One turn moves each row of this set onto another row. After a few examples, where does it send each row asked below?
tuk: [ 23   2  -1  26  17  -4  -5 -16   1   2  -5  -3   3   0  -7   1  -7 -14
  17  10   7   9 -13   1  -6  10 -15  25  -5  15   4 -11 -11   5   8]
Mege: [ 14  13   0  20   9   0   1  -2  19  -7  12  -3  -8   8  -4 -15  -3  -4
  11  -1  11  -1 -16  -9 -31  19 -23  11 -10  -3   8   3  -2   8   0]
kugi: [ 14  13   2  23   2  -5   3  -4  14  -7  10  -7 -13  14   1 -16  -3  -2
  10   5   8   6 -13  -8 -34  21 -20  10  -4  -4   7   5  -2   1  -4]
gonon: [  2   5  14  19   7   5  -3 -12  14  -8 -14  -6 -19  -9  14   2 -11  -2
  19  20  13  14 -15  -6 -15  15  -3  21  18  22  -1   0  17   7   3]
Zef: [ 15  15  12   7   1   4  11  -4  22 -12  -3  15   3  -7   3  11 -17 -12
  14  10  15  -2 -13 -12 -42   8  -4  15   5   2  -3  12  17   4 -23]
kab: [ 15  -2 -11  22  19   5 -19 -18  19 -13  -2  -4  -5  -4  -1  19  -3  -5
   8   1   1  -9 -15 -16 -12  20 -17   8  -5  17   7  -3   4   3   7]
Reze: [ 16  20   9  16  14  -3  -7 -16   1 -11 -12   6 -14  -2   3   5 -18  -9
   4   1   8  -1   0  -5 -28  16   0  -4   8 -11   5  14   3  -3  -1]
bop: [ 14  18  11  -5   6   9   4 -13  10  -8  -7  11   8  19   3  11 -13 -17
   9  17   7   9 -10 -10 -20  -5   4  31   2  12  -5  14  12  15   3]
Sapa: [ 15  17  10  -4   5   9   2  -9  15 -12  -4  15   8  16   5  15 -11 -16
   7  13  12  10 -12 -12 -18  -9   7  29   2  12  -5  10  13  14   1]
Vel: [ 17   1   2  22   6   2  -3 -13  -3   2  -3  -2   7  -4  -2   1   0 -15
  26   2   9  10 -13  -4  -8  23 -16  20  -2  17   0 -15 -13   6  11]
Vab: [  7   7   2  16   8   4   0 -12  19  -7 -14  -3 -18 -19   9   4 -17  -6
  14  15  11  13 -16 -13 -12  17   1  20  16  14   9   1  17  12   7]
Devi: [ 16   7   4  21   5  -6 -10  -4  15 -13   8   5  22   5  -8  14 -15 -11
   5  -8   9  16   1 -14 -18  26  -6  14   1  19  12  -8  -7   2   0]
budu: [ 15  10  10  12  -9 -11   3  -2  -4 -18  -5  10   0  12 -14   5  -1 -20
  12  20   4  -9 -11 -12  -7  17 -12  13   5  -8 -11  19   2  12  -2]
sobad: [ 11  12  24  -2  -9  -4   7 -10  -7  -6 -11  10   4  -5  -1  -8 -15 -16
  23  10   8  -7 -15  -5 -22  14   4   7   4   4  -9   1  16   2   1]
Riv: [  5   4   7   7 -11   1  -7 -11   6 -18   5  -2   6  23   5  15  -2  10
  15  10   1   7 -20 -27 -22  26  -5  11   2  10  -7  -5  14  -5   4]
lodom: [  9   8  18  22  -1  -9  -8   0   6 -27   3  10  16  25 -13   7  -4 -21
   2   3   4   6  -2 -13 -25  19 -16  11  -2  16  -2   1   3  -2   4]
dogem: [ 17   8  -7  21  -1  -2  -1 -12  23  -7  -1   0   6 -17   1  17 -22  -9
   9  -4  10  14 -10 -22 -15  21  -4  16  12   9  16  -4   2  13  -2]
rud: [  6   5   4   7 -11   8   0 -13   6 -15   5   2  13  13   7  16   1  -1
  20   4   0  11 -19 -28 -13  31  -7  12   4   8 -11 -11  11   0   7]
ser: [ 12  18  22  26  12  -2   8 -28   8 -10  -4   6  12  -5  13  13 -10  -8
  22  12   7  15  -9 -19 -23  10   6   2  15  10 -16   4   1   3   2]
Lidig: [  2  10  11  21  10   5  -1 -10  16  -7 -13 -10 -17 -12  16   4 -14  -4
  18  19  13  15 -17  -8 -18  17  -4  19  15  16   3   0  20   7   3]
purog: [ 16  10  -5  21   1 -10  -2  -8  19 -10   1   4  12  -5  -6  19 -22  -6
   8  -8  10  19  -7 -20 -17  25  -6  18   7  15  15  -7  -3   8  -1]
vub: [  3  18  16  14  13   4  -3  -4  11 -23  18   6  11  -7   4   0  -6 -25
   0  20  10  -2  -9  -6 -29   6 -10   6  13  13   2  18  12   4   9]
dopo: [ 12  -2  -7  22  15  -1 -22 -13  13 -11  -4  -3  -1  -6  -1  31  -7 -12
  10   6   1  -3 -12 -19  -5  21 -18  14   7  20   2   4   4  -2   3]
meba: [ 12  10   7  15  -4  -6   6  -5  -6 -21  -6   8   1  14 -13   8  -3 -20
  13  20   2  -9 -11 -12  -8  17 -16  11   8  -7 -11  23   7   7  -4]
rete: [ 20   3   8  24  16 -11  -5 -13   6 -14   6  -3  -4   2  -8  -5 -13 -21
   8  21   6   7 -12   3 -27  -5 -13  31   3  19   5   8   1   6   7]
giko: [ 16   5  12  24  19  -9  -9 -11  12 -19  12  -1   0   2 -10  -4 -14 -18
   4  23   8   6 -15  -1 -30  -4 -11  28   3  21   2  14   5   3   4]
Rebup: [ 14  14   7  10   2   6   6 -24  15 -13   4  10  -3   2   0   3   5 -19
  19  16  -5 -10 -26 -12 -33   5  -3  -5   0   5  -8  12  14 -10   1]
fenif: [  7  -1   7   4  -1   0 -14  -6   0 -12 -15   4   1   6  -1  26 -11 -22
   8  21   6  18 -11 -15 -13   2  -5  29   6  18  -2  16  13  -2  -3]
Metov: [  3  18  14  17  12   4  -7  -6  10 -25  19   7   5 -11   4   2  -1 -28
   2  22   9  -1 -14  -4 -25   8  -6   5  10  11   3  17  11   5  10]
Lel: [ 22   1  -9  23  17   7 -11 -19  21 -10   3  -2  -6  -2  -4   9  -2  -5
  11  -4   5 -13 -18 -12 -16  19 -18   6  -6   5   9  -6   3   7  11]
nulo: [ 13   4   4  19  -2   9   0  -9   0   2  -3   1  15  -3   0   7   0 -14
  26  -2   9   9 -16  -9  -9  29  -8  15  -4  12  -3 -18  -6  10  12]
lol: [  6   3  10   6 -10   2  -2  -9   7 -15   2   0   5  23  10  15  -2   8
  20   4   2   8 -20 -27 -19  27  -5  12   6  10  -8  -5  15  -4   8]
ziv: [ 19  21  11  10   9   8   7  -7   9 -11  -4  13  -2 -13   3   5 -18 -16
  10   5  17  -4  -2 -10 -35  14  -1   1  10  -8   2  13  12  -3 -14]
rabo: [ 10  17   4  23   2  -8   2  -2  13  -6  10  -3 -15  12  -1 -14  -6  -6
  10   4  13  11 -14  -6 -35  18 -21  11  -2   1  11   6  -1   1  -6]
moziv: [ 17   6  10   9  14   4  -2  -6  -4   2   1   6  10  10   8  19  -6   6
  19   8   6  -7 -16  -9 -38  16  -4   9  -8  -3 -15  14  -4   2   2]
bonug: [  4  -2   3   9   0   0 -16  -8   0 -16 -13  -2   1   2   2  30  -8 -22
   9  18   1  12 -10 -18 -12   7  -8  25   7  22  -5  14  14  -1  -3]
nif: [ 15  17  26   6   6   1  11 -25   4  -1  -8  11  11  -6   9   0 -14 -14
  21  11   6   1 -12 -13 -19  11   8   3   7   8 -15   1  13   5   3]
pid: [ 21  12   4   8   8   9   7 -15   6  -4   3  11   4   4  -1  12  -2  -6
  19  11  -5 -14 -25 -11 -34  14   0   0  -3  -3 -15  18   5  -4  -2]
rudu: [  8   6  20  22  -4  -9 -10  -4   4 -27   1  11  10  24 -14   5  -2 -24
   2  10   2   3  -4 -12 -18  19 -19  10   1  13 -10   4   3  -4   1]

meba moves to vub
rud moves to Mege
dogem moves to nulo
Where do these go?
gonon moves to Riv
pid moves to ziv
rete moves to bonug
sobad moves to Rebup
Vel moves to kab
Metov moves to Sapa
Reze moves to ser
Lidig moves to lol
fenif moves to rudu
dopo moves to Devi

One turn moves each row of this set onto another row. After a few examples, where does it send each row asked below?
Kure: [  3  18  11  -7  -5   9   7  10 -10  -1 -11  12   8 -10  12 -21 -11 -14
   1 -10   7  -7   4   4  -3   0   8  15  -5   8  12  -8  -2  -2   7 -11]
zag: [ -2   1   6  -7   3  12  11   0 -19  -1  -2   5  23   7  10  -7  -5 -15
 -11 -10   3   5  -4  -7   3 -15  -1  -8  -2  -9   7   4  19  15 -11   9]
Mag: [  4   5  -8   7   5   1  15   8  -8  -9 -11   1  -6   2  16 -25  -9 -11
 -11  -4   3  -4   7  -3  -5   1 -10   5   8  -8   2   5   0  -3  16   9]
reru: [  1   0   7  -4   4  11  10  -1 -15   3  -4   4  22   5  17  -8  -6 -15
 -14  -9   4   9   1  -4   1 -14   4  -9  -6  -8   4   5  18  15  -9   9]
suk: [ -8  -2  11 -13  -1 -11   3   3 -15   0   2   6   1 -11   3  -8  -4  10
  -7   4  10   2 -18  -3  12  10 -14   6  -6   8  -5  -8   3 -12  -1   3]
Pegu: [-10   2   5  -3 -12  17  16   1  -8 -15  10   0  -7 -15   3   6 -19  -9
 -12 -16   5  -1   6   5  -4  10  -4  14  -8   9   4  -3 -17   0  -1  -4]
lelo: [-23  11  11   2  -4   4   2  -1  -3  -1  -8 -15  -1  -5  11   1  22   1
  -9 -12   6   6 -12  10  15 -14   7  15  -3  -5  -2  -6  18   9  -5   8]
Rez: [ -8  14  -3  -5  15  -3   8   1  -3   3  -8  13   5  13  11 -11   8  -8
  -3 -15 -15  -2   3   3  -5   0   1   8   7 -18  -8   0  11  17  -1   8]
Vinef: [-13  10  15  18  -8   2  19 -20   2   5   4  -3  -5   7   7  -6   4  -2
 -12  -8   8  16  19  14   6   1   1   7  -3   7  -6   9   5   8  -7   9]
Vezo: [-16  -8  -4  -4 -11 -11  21  -8 -12   5  12   3   0  -4   6  -1  -6  12
 -21 -13  -5  10  -2  14   8  -1  -5  12   0  15 -12 -25   3   9  -1   9]
nam: [-17 -10  -2  -1 -11 -11  18 -10 -12   7  10   2   2  -7   6   1  -1  13
 -25 -14  -5   9  -2  12   6   3  -6  12   0  16  -8 -25   3  14   3   9]
befi: [ -1   4  -6   5   7   4  16   8  -9 -12 -10   6  -5   0  16 -22  -9  -9
 -13  -4   6  -4  11  -4  -8   2 -10   9  10  -9   4   2   2  -5  16   8]
sav: [ -1   2   3  -8   0  13   8  -5 -20  -7 -16   6  10  12   4  -4  -1 -14
 -10 -20   3  -2   9   2  11   7   4  14   1  13  15  -4  -2  19   9 -16]
moge: [-23  11   9   6  -4   5   2  -4  -1  -3  -9 -14   0  -3  10   4  17   1
 -12 -12   3   6  -7  13  17 -20   7  12   2  -2   1  -9  18  13  -1   3]
Nav: [ -9  -2  17   1  12   7  18   0 -17  -3   5   2   8  -2  19  -1  -3   9
   0 -23  13 -10  -5   6 -13 -13   4  -1  10   8   9 -20  15  16  -4   8]
Zekas: [ -8  19  -7  -9   2   5   9  -2  14  -9  -4   3 -11   3   5  -3  -2  -9
 -18  -5 -18   0  -2   4  -5  -7  -4   1  -9  -9   6 -19  11   8   1  13]
Vesur: [ -4   4  -2  -7   1  14   8  -7 -21  -6 -17   6   8   8   4  -6  -1 -13
  -9 -22   2  -3  12   1  11   8   3  17   3  14  12  -5  -5  19  10 -13]
Ripi: [-11  -1   8   2 -11  17  18  -1 -10 -13  12   1  -6 -15   3   4 -16  -9
 -10 -17   7  -4   6   4  -3  13   2  15  -8   9   1  -4 -16  -1   2  -3]
gelog: [ -9  17   5 -11   0  -2  10  -1  -7  10  -7  14   8  -3   1   9  -7   7
  -9  -7  -5  10   2   8   0   5   2  23 -11  23  -5  -2 -12   9  -3 -11]
sel: [-16 -11  -8  -5  -9 -11  18 -10 -14   2   7   1   3  -3   6  -1  -1  14
 -23 -21  -3   8  -1  11  11   6  -4  15   3  18  -8 -22   5  13   2   7]
beke: [ -5  17  -8  -8   0   5   9   1   9 -12  -2   6  -9   5   5  -2  -3 -12
 -19  -5 -18   0  -2   7  -5  -6  -8   2  -6 -13   7 -18   9   4   0  14]
vepof: [-11   1  14 -11  -7  -2   0  -4   0  -5   5  -6   7   1   0  -7   3  -6
  -5 -27   7  -1 -10  12   2  -6   5 -16   9   7   3 -16  16  12 -17  12]
merad: [ -7   0   6  -8   7  10  11   3 -17   0  -2   5  26   5  10  -5  -5 -16
 -11 -11   5   8  -8  -7  -1 -14   2  -7  -4  -9   5  -1  20  11  -9   9]
Bik: [  1  11   3  -7  -2   1  -6   9  -4 -10  -8  15  -6  -4  11 -12   0  -2
 -10 -16 -13 -12   6  17  -4  16   7   5   3   1   2 -11 -13  -2   2   3]
rogu: [ -8   6   8  -5  -7 -18  10  -5  -7   2  -8  -2  -1   4   5 -12   1   5
  -9  -2  14   7  -8  16   6 -12  -1   2   1  35   1  -9  14   2  -5   2]
Ziri: [-20  15   6   9   0 -10  18  -7  -7   5   0 -15 -10   0  -5   2  -1   6
   2 -13  11  15   2   7  -3  -6  -5  20   8  23  -1 -10   2  15  -2  -1]
sodi: [-23  12   6   6  -6   5  -1  -7  -4  -1  -8 -14  -2  -5  10   3  20   0
 -12 -17   3   4  -4  13  14 -18   8  15   3   2   4  -4  19  12  -2   4]
Larog: [-12  -5  15   0  13   7  17   3 -18  -2   4   4   8  -3  15   0   1  11
  -3 -22  12 -11  -4  10 -14 -10   3  -1   8  12   5 -21  12  14  -7  12]
movid: [-11  12  15  20 -10   0  19 -19   3   0   3  -2  -4   4   6  -6   0  -2
 -10 -11  11  16  20  11   4   2   2   9  -4   6  -4   6   2   4 -10   7]
tet: [ -4   3   0  -3   0 -10  10   0 -16  -6   8  16  -3  -3   3   5 -11  -2
 -21   4  -6   3   1   9   1  11   2   0   2  26  -5   4  -9  -6  -1   7]
nak: [-12   0  10   0  -9  15  16   1 -10 -12   9   4  -3 -19   6   8 -16  -7
 -10 -18   8  -2   6   5  -4  13   1  15   0   9   5   1 -17   2   3  -3]
zut: [  2   3  -3   5  11   1  18  12 -10 -12 -11   3  -5  -1  19 -18 -10  -6
 -12  -3   4  -3   6  -1 -11  -3 -10   9  11  -7   5   1   2  -3  15   7]
puno: [ -7   2   8 -12   3 -10   2   3 -17  -2   4   7  -1 -10   7 -10  -6  10
  -9   5   8   3 -16  -3  12  10 -17   6  -4   6  -5  -6   2 -11   0   3]
rateb: [-17  14  10  -4  14  -5   5  -4  -2  -5   6  -9  -7  11   7   6   8 -10
  -2 -12   6   5  -4   7  -8  -2   1  -7  10   4   3  13  14  14 -17  10]
fos: [  3  10   7 -11   9  -1  14   4  -5  -3   0   2   5   8  10 -21 -10 -12
  11 -30   0   8   6  -1 -14   3  -3   3   5  -4   4 -20   9  15  -3   6]

merad moves to nak
sav moves to movid
Where do these go?
sel moves to reru
rogu moves to fos
moge moves to befi
Rez moves to tet
Nav moves to Vesur

One turn moves each row of this set onto another row. After a few examples, where does it send each row asked below?
gur: [ 12  17   5  10   2   8   2  -4   9   4 -12   0  -6   7]
Bemo: [13 -7 -6  9  3  7 10  9 12 -5  6 11  0  5]
Panut: [  5  -4  12   2 -13  -7  -5 -11 -17   9   5  -3   3  -1]
nes: [-17  -6  -4   0  -3  -6  -3  -5  -3   9  -1   1  13  12]
zana: [  8   3 -11  13   0  11  12  13  -4  -7  -1   4   4   1]
roz: [  3  16  -5   5   2  12   4  -1   0   5   2 -10 -15   1]
Gine: [ 11 -14   5  -2  -4  10  -5  10  15  -8   8  11  -2   1]
Pasod: [  4   2  -3   4 -10  16  -2  16 -12 -11  -5   0   5  -5]
zep: [ 11   6   9   4  -2  -3   0   1  21   0 -16   1  -5   8]
mef: [ -9   2 -13  -6  -6 -13 -14  -6   1   3  13   1  -2   5]
vod: [  7 -11   8  -9 -12  -6   5   7  18   7 -12  -3  -3   2]
ditog: [ 11 -10   2  -5 -16   8   7   0 -11  -2  -9  13   5   9]
Genu: [  8   2   2   1  -1  -2  10   2   8   9  -9   1 -20   7]
libup: [  8  -3   5   0 -13 -16 -11  -9  -6   2  15  -5  -4  -3]
Kigiv: [ -5  -6  11  11  -5  -5   1  -8 -13   8   0  -8  10   7]
Vosut: [ -9  -4  -2  -6  -9  -6  -4  -8 -12  15  -1   8   7   7]
kavim: [ 17   0  -6  -8 -15   4  -4  -1  -8  -8   4  13 -12   4]
buk: [  1  -3   1   8  -4 -19  -8  -6   5  -5  16 -11  -2   4]
fub: [ -1 -13  -1   2  -8  12   8   1   1  -8  -6   0  18  14]
bipo: [13 21  1  6 -5 14 -5 -5  4  2 -7 -8  4 -3]
daki: [ -3  -5 -10   5  -2  11  -2   2  10 -20   9  -6   9  13]
zopan: [ -7  -6   4  15   0 -13   0  -5   0  -1   6 -14   7  10]
fasin: [  1  -6   5 -10 -15   6  -4   6  14   1  -5 -16  12  -7]
Nonok: [ -1  10  -4  -2  -7  17  -5   1   4   1   4 -21   5  -8]
dor: [ 11   5   8  -3 -12  -3  -9   4  23  -4 -13  -5   6  -1]
Til: [-17  -2 -11   0  -2 -10  -9  -5   5   2   8  -3   7  11]
bar: [  8   3 -12  -1  -6   5  -8   1   5 -19  15   1  -9   7]
mago: [ -4   1  -8  -9 -11 -10 -11  -8  -9  11   8   8  -2   3]
bilan: [  6  -7   7  -5 -12  15 -13  14   1 -13   1   5   0  -5]
nop: [ 12  14   3  -2 -14   8 -11   0  12  -2  -7 -11  11  -8]

nes moves to mef
Nonok moves to Genu
Where do these go?
bilan moves to zana
kavim moves to fub
Panut moves to zopan
bipo moves to zep

